Each row has a name. Each piece below is followed by the name of the row it came from, unless a question asks for something else. Each question is about the rows just above it.

Columns, left to right: R D L P
K: [137 140 164 140]
X: [101  97 180 125]
F: [ 83 103 163 105]
J: [137 140 141 173]
H: [142  97 122  85]
N: [137 140 141 164]
[140 164 140]	K
Put [137 140 140 164] back in order: which row is it?	K

Columns, left to right: Z T V E S
Y: [142 140 126 136 113]
G: [143 142 127 135 110]
B: [136 113 140 125 142]
C: [130 126 124 130 131]
M: [102 111 125 137  67]
[113 136 126 142 140] is which row reordered?	Y
[125 142 136 113 140] is which row reordered?	B
Which column holds this, read top down? [113 126 111]	T

Columns, left to right: togez tude Nesu kunor boru Zuno Mefu
kepeb: [103  76 135 126 107 139 120]
sev: [115  94 130 153 123 120 131]
ged: [120 109 129 139 124 126 129]
supu: [113  96 132 134 117 131 129]
Vagan: [113  96 132 134 117 131 125]
teduk: [115 101 132 130 118 132 125]
mosi: [118 107 131 133 121 129 126]
Which column holds [123 124] top down?	boru
Which column holds this, read top down? [132 131]	Nesu

Columns, left to right: riref pilam lise sil Ziv fekag dek
sove: [127 131 135 128 116 126 122]
rus: [133 142 155 131 134 189 114]
rogu: [128 125 117 126 145 130 138]
tiv: [118  95 123 162 121 159 117]
gel: [126 126 132 129 120 121 126]
ler: [134 128 126 127 122 116 131]
Ratoz: [129 135 149 133  98 125 110]
Tok: [127 133 137 130 116 131 119]
gomug: [126 123 115 125 135 105 138]
leg: [126 124 115 124 138 115 137]
zel: [127 118  97 123 162 112 153]
[135 128 116 126 127 122 131] is which row reordered?	sove
[118  97 123 162]	zel
Which column holds this, read top down? [135 155]	lise
Does one of the named rows hold [123 114 125] side by side, in this order?	no

Columns, left to right: Ber tati Leban Nepu ner Guv Losu
vibel: [137 127 130 105 157 171 124]
Lodod: [ 94  95  96 114 189 148 108]
sov: [118 127 125 114 162 121 148]
bomu: [101 107 101 119 177 137 115]
baral: [118 136 125 114 162 121 148]
Zomil: [159 178 163 118 114  98 188]
Kov: [123 124 114 118 158 155 111]
zitov: [114 125 122 115 165 119 147]
Which column holds [101 125] top down?	Leban
Does one of the named rows hold [130 106] side by side, in this order?	no

Columns, left to right: Q A U W
tob: [118  95 132 110]
saleg: [190 160 135 125]
favo: [167 141 142 157]
saz: [177 169 176 147]
Fudad: [190 160 144 167]
lelis: [161 141 142 157]
mak: [162 150 131 174]
Soga: [143 167 114 168]
Tuton: [190 160 161 167]
Where do [131 174] appear?	mak
[157 147 167 157] is in which column, read top down?	W
The row with [160 161] is	Tuton
The row with [176 147] is	saz
[144 167]	Fudad

Columns, left to right: timob losa ketab kevo
Viluk: [148 164 101 164]
Rufo: [148 163 164 100]
Roga: [ 79 111  70  79]
Beb: [164 148 164 100]
mes: [ 70  79  80 111]
Does one of the named rows hold [70 79 80] side by side, in this order?	yes
[111  80  79  70] is which row reordered?	mes
[111  79  70  79] is which row reordered?	Roga
Is [101 164 148] printed in one of the named rows, side by side and in this order?	no
Which column holds [148  79 164  70] top down?	timob
Which row holds these entries in another order? [163 164 100 148]	Rufo
Which row holds these entries in another order? [100 148 164 164]	Beb

Columns, left to right: Sudod votem boti Gufu Gos Vubad
Mazu: [135 163  73 155 155 110]
Rivos: [184 139 132  73 163 110]
vop: [132 163  73 183 139 110]
Zuvov: [135 163  73 155 145 110]
Does one of the named rows hold [ 73 163] side by side, in this order?	yes
[110 135 163  73 155 145] is which row reordered?	Zuvov
Put [145  73 110 155 135 163] back in order: which row is it?	Zuvov
Which column holds this, read top down? [155 163 139]	Gos
Put [110 139 183  73 163 132] back in order: which row is it?	vop
Which column holds [155  73 183] top down?	Gufu

Columns, left to right: puzut fav berud bune logat kadi
nek: [148 158 132 111 145 149]
fiven: [147 156 134 111 131 140]
Sol: [ 81 107 107  71 129 118]
gavus: [134 104 135 148  89 106]
Zalap: [147 157 134 111 133 142]
tede: [ 71 118 107 129  81 106]
lolal: [148 158 133 111 137 144]
vaga: [121 137 119 117 171 142]
bofak: [ 71 118 107 121 161 129]
[149 140] is in which column, read top down?	kadi
[111 111  71 148 111 129 111 117] is in which column, read top down?	bune
Which column holds this, read top down? [145 131 129  89 133  81 137]	logat
Put [ 71  81 106 107 118 129] back in order: which row is it?	tede

Columns, left to right: kare vin logil Morin fut nuta
vif: [121 125 126 134 130 134]
munot: [123 137 128 123 136 127]
nov: [135 124 125 120 126 144]
fomaz: [118 129 157 140 132 119]
vafat: [136 128 125 129 115 105]
dasak: [139 100 143 126 140 148]
potok: [127 136 129 123 137 123]
gado: [144 118 108 134 149 106]
Supe: [128 123 140 125 141 118]
tole: [125 129 112 124 112 102]
[137 128]	munot
[125 120 126 144]	nov
[136 137 123 128 123 127] is which row reordered?	munot
Does one of the named rows hold [136 123] side by side, in this order?	no
[125 129 115]	vafat
[129 115 105]	vafat

Columns, left to right: Vil dok kepit fize ruguk kuz lep ruki
zes: [134  96 140 117 125 112 183 120]
vatil: [120  85 101 129 114 179 106 113]
davu: [137 140 123 115 109 139 118 150]
guva: [109 118 139 115 137 123 149 140]
Tugo: [123 145 161 156  86 123 128 133]
Zev: [190 138 152 122 113 126 101 153]
vap: [125  95 102 131 110 174 110 108]
Bosuk: [162 149 139 144  87 121 119 155]
von: [153 119 146 136 142 128 106 155]
Which row holds [139 144]?	Bosuk
Which row holds these entries in another order? [140 149 123 137 115 139 118 109]	guva
[101 129 114]	vatil
[118 145 138  95 149 119] is in which column, read top down?	dok

Columns, left to right: dul paz Bomok tuzas pok Foron koma Gazo
nuvab: [149 148 167 144 155 155 152 150]
mevuf: [161 152 144 151 146 156 161 140]
puf: [140 151 144 161 146 161 152 155]
kad: [ 95  93  87 117 137 135 151 146]
gam: [ 94  91  98  92  78 111 120 139]
niten: [146 141 149 158 150 155 151 144]
melun: [ 90  95  93  84 121 122 146 151]
Fuguz: [ 93  91 113 131 143 151 150 161]
nud: [128 141 149 145 156 145 156 155]
nosu: [ 90 106 126 139 148 147 157 145]
Which column holds this, read top down? [155 122 151]	Foron
[128 141 149 145 156 145 156 155]	nud
Put [151 146 161 161 155 152 140 144] back in order: which row is it?	puf

Columns, left to right: palur zapo Rito Givug vufa tavo
Tugup: [145 112 147 112 138 128]
Nesat: [147 139 145 112 112 129]
kig: [126 131 131 146 137 121]
Filav: [128 124 121 136 136  82]
sapo: [145 128 112 139 147 112]
Does one of the named rows hold [146 137] side by side, in this order?	yes
[147 145 128 139 112 112] is which row reordered?	sapo
[112 138 145 112 147 128] is which row reordered?	Tugup
[112 147 139 112 128 145] is which row reordered?	sapo

Columns, left to right: dip kar novi soza
kuni: [123 127 123 135]
ropas: [ 72 176 113 109]
Kez: [161 100 156 158]
lipar: [101 153 102 106]
kulu: [121 138 116 125]
nusa: [150  93 159 154]
Mineb: [ 72 176  78  75]
[161 101 121 150] is in which column, read top down?	dip
Which row holds [ 72 176  78  75]?	Mineb
Is [ 72 176  78] printed in one of the named rows, side by side and in this order?	yes

Columns, left to right: dolo kiz gomo Dozi Zuk rudud negu pafu gaped Bim
bini: [159 162 153 168 158 160 149 156 161 166]
Lik: [156 163 154 165 154 153 160 146 151 163]
sifop: [173 171 161 179 168 166 151 151 147 186]
Kurup: [152 166 158 164 152 148 163 149 149 165]
guted: [175 159 150 158 165 162 150 155 171 168]
minar: [166 152 153 152 152 159 154 151 180 155]
rogot: [177 156 154 156 154 171 147 157 175 161]
[163 150 154] is in which column, read top down?	negu
The row with [156 163 154 165] is	Lik

Columns, left to right: vel pef vor tak fikef Kudi
Nibe: [110 127 151 137 176 152]
Zunas: [ 87 102 125 119 186 139]
Rupit: [110 152 151 176 127 136]
gaku: [ 87 102 125  87  99  71]
[ 87 102 125  87  99  71]	gaku
[137 176 152 110 127 151] is which row reordered?	Nibe
Where do [151 176] appear?	Rupit
The row with [ 87 102 125 119 186 139] is	Zunas
Put [136 127 176 151 152 110] back in order: which row is it?	Rupit
Among the named rows, does one hold [136 127] next to each other, in this order?	no
Which column holds this, read top down? [151 125 151]	vor

Columns, left to right: tuze tibos duze papef zoga
Topal: [126 130 111 157 173]
Vig: [144 126 130 111 156]
tuz: [121 152 106 122 119]
bev: [136 103 140 125 155]
Zamu: [145 136 146 121 115]
tun: [115 141 110 133 118]
vas: [119 150 106 125 119]
[145 115] is in which column, read top down?	tuze
[156 119] is in which column, read top down?	zoga
The row with [126 130 111 156] is	Vig
Is [140 103] printed in one of the named rows, side by side and in this order?	no

Columns, left to right: Dogev zad mit Zutep kige pake
zup: [120 123 116 114 122 123]
fava: [102 101 170 174 169 171]
fezim: [169 101 170 102 174 126]
lanuk: [ 89  89 118 123 116 119]
rogi: [115 123 120 123 116 122]
nulu: [ 83  82 135 141 134 136]
[123 122 114 116 123 120] is which row reordered?	zup
Does one of the named rows hold [89 89] side by side, in this order?	yes
[118 123 116] is in which row?	lanuk
Where do [102 101 170 174 169] appear?	fava
Which row holds these entries in another order? [123 120 123 122 114 116]	zup
Among the named rows, does one hold [119 116 123 118] next to each other, in this order?	no

Columns, left to right: nur Nomu Gilin Liv zisa daf rer runa vanam voki
bok: [ 80 176  82 162  82  91  93  93  94 177]
fuv: [176  80 175  94 174  92  94  94  95 176]
Vis: [ 80 176  82 162  82 164 162 162 161  80]
[ 93  93  94 177]	bok
[162 162 161]	Vis

Columns, left to right: tuva logub gusod muz Zinev zofeg leb kelaf
didi: [136 136 120 120 136 120 120 136]
nel: [106 106 178  81  78 150 150 106]
Miriz: [177 178  81  78 178  77  78 162]
gis: [150  78 106 105 178  81 150 106]
mik: [102 102 153 154 101 155 154 102]
ker: [177 178  81  78 178  77  78 178]
sib: [177 178  81  78 178  77  90 166]
[106 150 150  78  81 178 106 106] is which row reordered?	nel
[106 105]	gis
Which column holds [178  81 106 153  81  81] top down?	gusod
Does one of the named rows hold [106 150  81 178] side by side, in this order?	no
Which row holds [177 178  81  78 178  77  78 162]?	Miriz
Is [178 177] printed in one of the named rows, side by side and in this order?	no

Columns, left to right: dafu bonik ves Defa Fufe Rupa Luf mikel Dibi venen
nilap: [128 109 124 133 131 110 150 136 141 145]
zusa: [127  98  96 148  89 114 142 137 131 135]
gez: [121 113 146 130 137 122 129 139 138 133]
tage: [150 110 145 124 109 140 128 135 111 150]
makaz: [124 127  98  96 148  87  66  96 157 111]
vazu: [150 110 145 124 109 140 128 136 133 131]
tet: [150 110 145 124 109 116 122 119 133 127]
[127  98  96 148  87]	makaz
[124 150 140 110 131 136 109 128 145 133] is which row reordered?	vazu
[148 130 124  96] is in which column, read top down?	Defa
Does one of the named rows hold [150 110] side by side, in this order?	yes

Columns, left to right: Fugos Vupat sepiz Ludi zib
Fev: [161  97 109 135 107]
vate: [114  98 155  89 155]
baga: [161 135 109  97  99]
Among the named rows, does one hold [107 135 109  97 161] next to each other, in this order?	no
The row with [135 109  97] is	baga
[155  99] is in which column, read top down?	zib
Among the named rows, does one hold [135 109  97] next to each other, in this order?	yes

Columns, left to right: rep lem gur lor zaman
zum: [124 109  78 144 125]
mido: [127 130 139 122 127]
Gaz: [127 130 139 112 127]
Which row holds [127 130 139 122 127]?	mido
Which row holds [127 130 139 112 127]?	Gaz

Columns, left to right: nime sile lozi gipil Sel Lop
lagez: [109 132 117 127 124 127]
bidam: [121 120 133 129 121 122]
rivi: [139 127 132 133 130 135]
nufem: [121 120 120 133 129 121]
numav: [121 129 122 133 120 120]
Which row holds [121 120 120 133 129 121]?	nufem
[120 120 121 122 129 133] is which row reordered?	numav
Put [120 120 121 129 122 133] back in order: which row is it?	numav
[109 132 117 127 124]	lagez

Columns, left to right: lokug gepu Romo lonat zopi Tov pezig
Boka: [ 88 110 152 114  99  70 120]
Bosas: [ 88 114  70  99 120 153 109]
Nid: [114 109 152  99 120  88  70]
Put [ 70  88 120  99 152 109 114] back in order: which row is it?	Nid
Put [109  88 114  70  99 120 153] back in order: which row is it?	Bosas
Is [ 88 120] printed in one of the named rows, side by side and in this order?	no

Columns, left to right: Samov ruso pogor nemaz
fonim: [126 113 102 121]
Vun: [128 111 119 124]
keda: [128  91 119 121]
Pem: [151 118 119  65]
[102 121]	fonim
Does one of the named rows hold [126 113 102] side by side, in this order?	yes
Among the named rows, does one hold [117 119] next to each other, in this order?	no

Columns, left to right: mafa fuz Zil suze Vavil tuto risi
bufa: [133 105 105  96 114  89 122]
ziku: [167 102 102 128 128  81 120]
sesel: [128  94  94  91 124  66 126]
kedo: [148 104 114  96 105  86 121]
[ 89  96 105 105 114 122 133] is which row reordered?	bufa
[167 128 148] is in which column, read top down?	mafa
Does one of the named rows hold [105  96 114] side by side, in this order?	yes
[ 91 124  66]	sesel
Where do [105  96 114] appear?	bufa

Columns, left to right: Rabuv Pizum goze meved
Vurut: [132 121 115 126]
Rusi: [106  87 102 144]
vuz: [120  72 137 112]
boled: [114 126 121 132]
[115 121 126 132] is which row reordered?	Vurut
Put [132 121 126 114] back in order: which row is it?	boled

Columns, left to right: ponal Pomef funik vede tuk Vunos Sog
gud: [135 116 154 115 167 115 118]
Vimiz: [117  84 143 132 158 102 121]
mobi: [135 116 154 130 167 115 118]
tofit: [120 126 127 126 134 114 139]
maf: [129 132 137 128 140 175 127]
mir: [137  96 124 127 128  84 143]
Kuru: [129 132 137 128 140 124 116]
[117 135 120 129 137 129] is in which column, read top down?	ponal
Put [115 115 116 118 135 154 167] back in order: which row is it?	gud

Columns, left to right: rupev Somek Ratuv gusi nes nobo mikop Dovu bodop
Lek: [105 170 161 114 127 115  79 140 103]
topa: [135 123 128 137 124 133 134 128 128]
bobil: [161 169 140 105 127  79 103 114 115]
Luru: [128 125 126 127 127 128 142 123 128]
Which column holds this, read top down? [124 127 127]	nes
Which row holds [127 115]?	Lek
Put [ 79 103 105 114 115 127 140 161 170] back in order: which row is it?	Lek
Is [123 142 128 127] printed in one of the named rows, side by side and in this order?	no
Among the named rows, does one hold [170 161 114] next to each other, in this order?	yes

Columns, left to right: monab lino Zesud pefip zakol Duli pepir
Nam: [106 178 127 158 171 147 130]
Daka: [ 82 131 103  75 122 146 156]
Rera: [127 170 130 106 147 178 158]
Does one of the named rows hold [170 130] side by side, in this order?	yes
[131 103  75 122 146 156]	Daka
Which column holds [106  82] top down?	monab
[ 82 127] is in which column, read top down?	monab
Which row holds these entries in another order? [106 127 130 147 158 171 178]	Nam
Which row holds [170 130 106 147]?	Rera

Columns, left to right: daki mibof Fif ribe Parub zekim
tunu: [ 88 163  74  93 122 117]
Tef: [ 88 163  74  97 117 122]
mor: [117  74  88 163 121  97]
[163  74  93 122 117]	tunu
Which row holds these entries in another order? [117  74  97 163  88 122]	Tef
[ 74  88  97 117 122 163] is which row reordered?	Tef
Among the named rows, does one hold [163  74  93 122] next to each other, in this order?	yes
[122 117]	tunu
Is [ 88 163 121] printed in one of the named rows, side by side and in this order?	yes

Columns, left to right: Vezum lero zimur Zof
muro: [123 186 107 154]
tupe: [ 95 164  86 133]
Veke: [186 104 154 162]
Where do [123 186] appear?	muro
[ 95 164]	tupe
[186 107 154]	muro

